The rows below come in pairs that one turn or mirror swaps. Which row does each named row swap with?
The rows were stretched afterwards, more along some directions than others.
ruze: [-11 -16 -10  13 -12  -4   9  -7   9   7   6  -6  -7  29   2   0  11  39
  17]
tugo: [ -3 -35  16  12 -21   0   8  21   2   2 -16  24   9  -2   1 -12   2 -12
  17]
tav: [ 17 -51   8  -4 -20 -23 -18   1 -24 -17 -16  18  30  -8  -1 -12  -9  28
  14]
sig: [ 24 -53  15  -6 -20 -25 -23   4 -26 -28 -19  18  27 -12   9 -13 -10  27
  14]
pib: [  2 -20  14  12   4   6  32   0   3   1  -3  17 -35  18 -13  39  -3   9
  39]
Rubis: [ 32 -34   8  -5 -15 -10   1  18  10 -19   6 -28  -5  36  11 -40  -7  42
   2]
fako: [ 18  -7   3 -32 -30 -35  -1  27  -9 -21  12  11  26  15  -1 -30 -12   2
   2]
fis: [ 17 -35  16  13  -4 -21  -7  20   4 -23   6 -15  18  38   4 -35   8  25
  21]
pulek: [ 13 -38  29 -11 -19   6  17  41  20 -21 -13   9  -5   7  -7 -10 -18 -24
  10]
Zoza: [ 21 -18  12  -1  -2 -12  -5  22   5 -29  14 -21  -9  38   4 -22   2  28
  18]
Semif: [ 22 -23  10  12  -3 -13 -14  -1 -12 -16   2 -29   4  25  14 -37   9  31
   8]
Dabo: [-26   8 -18  12   4  -5   4  12 -12   7  -2   8 -20  16  12  20   4   6
  12]
Gatem: [ 20  -4   8 -36 -20 -24  -6  23  -3  -6   8  13  18  10   3 -27  -5  16
   8]
zol: [ -1 -16   8  -8  20  -6  10   4 -11 -33  10  -5   8  40  19   2 -20  -6
  13]
sarut: [ 22  -6   6 -27 -23 -32   0  14 -14 -20  10   7  27  12   2 -27  -8   4
   8]
segif: [-19   2 -12  11   1   0   4   6 -11   7  -5   1 -30  15  10  18  -2  11
  -2]
luzuk: [ 29 -34  19 -13 -34   7  20   5  -9  -6 -28   7 -15  -5  -9  -7 -12   3
  12]
fitus: [ 22 -50   4 -11 -19 -27 -19   6 -21 -25 -13   6  24  -5  -2 -14 -13  29
   5]
Bal: [ 23  -5   7 -22 -20 -25  -1  29  -8 -20   4   7  21   5   9 -22  -5   1
  16]
debo: [ 24 -29   4   7 -10 -16  21  -8   4 -18  -6   3   6  38  19 -31   2  33
  10]
Nur: [ 21  -7   6 -26 -28 -34  -4  16 -14 -13   6  10  28   9  -1 -29  -8   8
  11]
Zuke: [ 13  -6  18 -16 -13  15  28   9  16 -27   1 -22  -3  35  16  -4   2   9
  -8]
vug: [  6 -21  19  -3 -15  14  24  -4   5   2  -5 -10 -17  14 -10   0 -18  -9
   4]
Duf: [-24   2 -13   9   7  -3   7   8 -14   1  -6   5 -23  16  15  14  -3   0
   3]
zisi: [ -1  -6  -2  -4  -4  11  -3  -1  -7 -26 -11 -40  -2  28  38 -19  -4  16
 -48]
Ragus: [ 21 -51  10  -1 -15 -12 -21  11 -24 -26 -20  11  23 -18   7  -3  -5  25
  17]
fovi: [ -6 -16   3  10 -15  -5  28  14  -4  -2   8  10 -21  21 -16  36   1  16
  27]
Dol: [ 10 -34  33 -12  -1   6  18  15  14 -13 -22   3 -19  16 -10 -11 -17 -26
  17]
migap: [ -4 -22  -9 -24 -14  -5  -9  27   6  -3 -19 -20  -1  -2   1  14  -1  18
  19]
kas: [ 23 -55  12 -13  -7 -15 -21   3 -12 -10 -19  13  18 -10   2 -13 -10  37
   9]
mufut: [ 27  -8  12 -32 -23 -29   8  16 -10 -17   0  22  20   9  -1 -26  -5   3
  24]
fod: [ 30 -56  16 -11 -11 -22  -7  -3 -16 -26 -24  19  27  -5   5 -19  -8  25
  19]
badaf: [ -2 -11  -4  -8  -1  15  -8   0  -3 -21 -18 -44  -7  20  41 -14  -1  21
 -44]
tik: [ 23  -7  12 -28 -27 -35  -8  22 -14 -27   7  15  29  11  12 -34  -8   7
   9]
bupas: [  1  -9  10  -3   9 -13   5   7  14 -25   8  -8  -1  55  15 -29  11  19
  17]
Ket: [  1  -6  -2 -11  -4  14  -8   1 -11 -27 -17 -43  -7  19  38 -15  -5  19
 -44]
finel: [ -6 -26 -10 -13  -7  -4  -6  16   6   3 -15 -21   1   8  -4  22  -5  21
  17]
sabod: [ 11 -13  15 -10 -17   5  30  11   3 -32  10 -28   2  39   9  -1  -7   7
 -14]
ketu: [-22   4 -11   7  11  -7  11   2  -8   5  -4   7 -25  22  13  14  -4   5
   2]
pinot: [-20   5 -10   9  10   3   6   6  -9   4  -2   2 -31  21  19  17  -1   8
  -1]
fuv: [-20   4 -11   9   6   0   7   8 -10  -1  -6   5 -25  18  22  16  -2   8
  -2]
Dubi: [ 15 -48   3  -3 -19 -25 -14   2 -21 -17 -15  20  28 -11  -2  -5  -5  25
  18]
kigif: [-22   4 -17  14   7  -3  12   7 -10   2  -2   4 -26  16  14  23   0   4
   5]
fofut: [  7 -21  26  -2 -15  14  22  26  18  10  -3   5 -26  19 -23   8 -14 -11
  24]
Misa: [  4 -17   0  -3   1  12  -8  -2 -11 -29 -19 -47   4  19  37 -17  -8  11
 -40]
toter: [ -5  -5  -4 -13  -4  11  -8  -3 -10 -24 -12 -41   0  23  35 -17   0  19
 -45]
Pumu: [ 19 -50  18  -9 -31   6  12  35  12  -3 -16   6 -13   2  -9 -14 -18   5
  12]
resun: [ -1  -8  -6  -8  -4  15  -3   1  -9 -28 -14 -47  -2  17  37 -11  -1  13
 -43]
Sek: [ 13 -28  14   8  -2   5   3   7  18 -10   4 -22  -6  43   4 -14   2  36
   9]
gan: [ -2 -10  -8  -8  -2   6 -10   1  -8 -28 -17 -48   2  23  40 -24  -2  19
 -44]
gefu: [ -6  -7   2  -9  11  -2  11   7  -9 -19  13  -7   4  39   6  15 -19  -6
  16]
nen: [ 13 -33  31  -2 -22  -3   8  37  -2 -11  -6  10   4   8 -18 -13  -9 -21
  28]

Swapped with fis: nen
Swapped with Dol: bupas
Swapped with fofut: Sek
Swapped with Rubis: Pumu
Swapped with Bal: Ragus
Swapped with sabod: fovi

The rows below come in pairs that one turn or mirror swaps. Which row does each named row swap with?
The rows were stretched afterwards, more along some directions than others.
duna: [ 10 -10   0  30  -8  -7 -27  15  32   7  -1  12  -6 -20   7 -21  -6  -9
 -24]
Guseg: [-11 -13  -7 -17 -13 -11 -12 -17  41   9  11 -22   4  -5 -16   0 -11  -4
 -22]
vasa: [ 12  19  15 -20  27  42  18   8 -10 -12  19   7  17  12 -22  -6 -31 -13
  24]
beb: [  6  -6  21 -17  32  23   3   3  11   5   9  -9  29  -1  -7   4 -41  -8
 -16]
Faro: [-14  13  -4  35  20  23  36   0   1 -10  19  -4  -1  -9  -4 -10 -25 -16
   6]
dodip: [ -7  25  27   7   4 -13  32  33  18 -10  31  -7 -20  20 -20 -16  -6  31
  12]
Res: [  6 -15  -8   8   0 -27  23 -12 -16  -1   3  -3   3 -22   2  16 -23  -3
  -3]
git: [  2 -12  13 -22  -7  22 -29   7  42  30   3   6 -20 -27  -6   0   6  15
 -22]
kag: [-13  15  -4  12 -23  11 -44   6  11  15  -5   5  -3  11   5 -40  26   7
 -17]
bub: [  9  -8  -5   5 -13 -16   1 -13  44   7   7   2 -13 -25  -4  18   3   2
   4]
Bor: [  6  15 -10  22  24   1   2  32  -8  -5  12  -5  -2   2  -3 -19 -24 -13
  -9]
Feza: [  4   8  -3   4  18 -10  31  13 -23   1  18  -4   2  15 -27 -24 -23  -7
  10]
Vilo: [  3 -16   3  -5 -28 -21 -26 -11  36  12  16  -8 -13  -7  26  -7 -46   6
 -28]
Zetog: [ 14   6 -24  37  10  -3  -6   7  27  -7  12   8 -15 -19   3   8  -8 -18
   4]
kugak: [ 20   4 -26  -3  14  29  -7  -7 -13  -1  -2   6   3 -10  -3  19  -4 -29
   2]
tikur: [ 11  23  -2  24  11  11 -25  24 -10 -10   8  -1   5  18   9 -25  -8 -13
   4]
gidor: [-11 -22  16   0  31  -2  39 -18   0  -3  26   5  -4 -28   4  41 -48  14
 -10]
tig: [-13  -9  16  12  19  29  40  11   7   1  26   9 -13 -15   9   1 -52 -11
   0]
Sigu: [  9  20  12  -9  -3  39 -29  19 -11  20 -10  21   5  11   7  -9  16  13
  11]
tuz: [  1  -8   0 -31   0  25  11  -6  15  -2  13  12   6  13  13  11 -28   7
   6]
soz: [  0  21  24 -19   7   2  10  34  11   3  33   1  -2  25 -26 -17 -16  38
 -10]
navi: [-14  28   2  20 -17 -19  34  14 -11   3  10  -5   4  16   9   2   3   8
   2]
rugar: [ 12  13 -21   5  27   2  30  -1 -21 -12   1  16  15   2  24  17 -11 -10
  13]
lerar: [ -3  -1  22  19  -3  35 -18  16  23  30   5   2  -6  -9   7  10 -20  -1
 -21]
Laki: [ -3  -1  28  -6  32  -5  47  -2  10 -10  23  -9   1  -4 -21  38 -20  14
  12]
Rodif: [  0 -13   7 -12  -8   9 -37   8   3  15  -7  15   0  -8 -17 -22  21  -3
 -10]
Zusik: [  0 -10 -22  11  35  31  11  -2 -25  -4  -2   3   5 -11   7  10 -16 -22
   7]
tuda: [ -3 -24  31 -25 -16 -16 -19 -10  61   9  -1 -13  -5 -20 -17   7 -14  24
 -27]
tofur: [-12   2  43  13 -22   1   2  20  48  30  18  -7 -13  -5  13  -3 -30  26
 -20]
kirap: [  4   7   0  10   5 -32 -26  21 -12  -6   7 -29 -19  -8  -7 -28  -4  10
  -7]
zipa: [  8 -13 -11 -24 -33 -18 -45 -19  17  14   8  -8 -10   2   6  -3 -18   5
 -23]
Miza: [  5 -27   0  20   6  33  19 -11  24  13   2  15  -7 -39  19  24 -35 -22
 -15]
San: [  1   6  27   1 -12 -17 -27  -2  27   0  31   8 -12   4  22   5 -29  26
 -22]
lupa: [ 17  12 -22   8  -3  -8  -6 -11  -7 -16  15 -14 -31 -14  22  10 -15  -7
  14]
ruvi: [ -4   5  13 -25 -14  13   5  -1  24   9  13   5 -24  10  -8   9  12  30
   6]
Nes: [-12   4   0 -23  24  21   5  26 -30  11  -5  16   7  13 -11 -29  -1  15
   5]
nol: [  8   5 -12 -22 -22  16 -15 -11  10  19  16  10 -18  24  16 -15 -23  -2
  -2]
buz: [ -5   1  26   9  13 -15  52  -3  14  -4  19  -9 -12 -23   6  27 -29  16
   4]
Niz: [-17  -2  -8  -2  37 -13  57  -2 -31 -17   7  -2  12   0 -23 -11 -30  -2
   0]
bobul: [  6  -5 -17  21  25   0  23 -11  -1 -11   1  22 -11 -14  39   4 -23 -19
   0]
vuki: [ 13  26  19  26  17   4  38  29  21  -8  30   4 -16 -19  -7   4 -18   1
  12]
nere: [  5 -17  34  -2  28  26  -3  -7  12   6   1  -1  16 -14  -2  -2 -36 -19
 -23]
Posif: [ -2  14  10 -30 -20  14 -17 -16   4   4   5   7   5  27   6 -15 -16   5
 -14]
feli: [  0   3 -11  19   5 -31  40   5 -23 -10  22  -9  -7  -4   3   5 -43   0
   2]
gitov: [ -7   7  21  12  -9 -20  49   6  17  -6   8   6 -16 -11  18  24 -19  27
   4]
mogo: [  5   2   6   9  46  26  23  19  15  -9  22  -2   3 -13 -15 -10 -46  -8
  14]
Vudod: [ -6  17  26 -10 -13 -11  -7  11  36   6  25   3 -23  25  24   9  -9  38
  -6]
bive: [-13  -3   9  13   1 -44   0  14   5  -5 -10 -17 -13  -9   0   7  20  22
   9]
mufor: [ 11  16  -8 -23  13  19  41  -1  -4  -9  28  17  -7   8 -14  28  -9  17
  17]
Denu: [ -5   1  19 -10  22   0  32  28 -27  -5   1   3  29  14 -25  -9  -4  14
  10]
loba: [ -5   0  35  -1 -15   0  -9  -4  46   1  15 -23 -19  -3  18  25 -28  12
   1]
vilup: [  1  -2  23 -15 -23 -27 -31  -7  53  10  11  -9 -20  -7  12  -4  -4  27
 -20]

Swapped with dodip: ruvi
Swapped with feli: zipa
Swapped with Guseg: navi
Swapped with tig: Rodif
Swapped with San: gidor
Swapped with tikur: Zusik

